One turn sends every row of this set to another row. A few are shown first. Where does it send the rows asked after them?
z243: [-36 -16  11   4 -11 -21  34 -42   8 -33 -13  14   8  14  27  11  19  -4
  -1  28  -6 -19]
z714: [ -4  -6  13  -6  -7 -49  30 -57  12 -12 -36  -8  -3   0  11  27  12  13
   7   1 -16   2]
z934: [-18   2  28   3 -18  30 -27  31 -14 -29  24 -20  -9   4 -11  15  24   2
 -25 -20  14  19]
z205: [-22   7  38 -25  -7  48 -12  31 -13   1   9  -8 -10  -8 -33   7   6  -6
   1  -9  -6  19]
z85: [  6   7 -20   7 -23 -18   9 -14 -13 -15 -25  -5 -13 -32 -19  33  -5  26
  10  36 -31  27]
z293: [  4   0 -31  26 -21 -18  -5 -32  23  59  -6 -16  14  24  -1   3   1   9
  22 -57   0 -21]
z136: [ 22   4 -20  13 -17 -21 -13 -24  27  57 -15  -9  28  11  -4  -2 -24  -6
  -3 -18  23 -42]
z147: [-18  13 -25  28 -44 -16 -57 -18   8  10   2 -27  30   8 -13  16  19  10
 -20 -32  -5  13]
z474: [ 16  -2   6  -9   8  38   9  14  14  41  -8  26 -15  17  -5 -12 -22  -9
  18 -26   4 -43]
z737: [-37  -4 -19 -18  18 -26   9 -24 -18 -23  37  21  26   4  36  -5   8  14
 -14   8 -14 -24]
z712: [-32   2  39   1 -10  31 -11  47 -17  -3   8 -23  -3   8 -22  16  16 -13
  -4 -11 -23  14]
z445: [  0  -5  -4 -26  36 -31  23 -36 -10 -13   6  21  -8  10  35   0   4  27
 -12 -29 -20 -26]
z545: [ 12   7 -37 -13  21   0   2   7 -35 -18  16  23 -17 -22   1   4 -12  41
  -7   5 -33  -2]
z392: [-10   5 -58   5  -4 -20  12   2 -30  -7  36  14  12 -21  11   3 -10  29
   8  34   0  -5]
z373: [-37  14  -7  13 -26 -31 -39   0   1  27   2 -28  29  18 -17  20  23   0
   7 -40 -10  34]
z591: [-32  10   3  10 -35  -8 -25 -16  -4  18  13 -46  22   0 -26  19  31  13
   4 -40 -12  40]
z971: [ 20  -6  32 -12   5  26  18  26   3  17   4  -2 -13   7  -2  -3 -19 -13
  -7  -8  42 -34]
z721: [-10  -8 -29  27 -32 -15  35 -18  -3 -18 -10   7  -7  -8   1  17   1  13
  21  55   8   3]
z180: [  0   3 -30  19  -6 -23  -6 -21  13  68 -18  -2  15  32 -12 -19  -7   5
  12 -41  17 -15]
z827: [  9  -8  16   6  12  37  23  25  -7  41 -12   5 -14  24 -20 -24 -16  -9
   0 -12   7 -35]

z373 turns into z180
z147 turns into z136
Where do these go?
z445 turns into z545
z591 turns into z293
z392 turns into z721

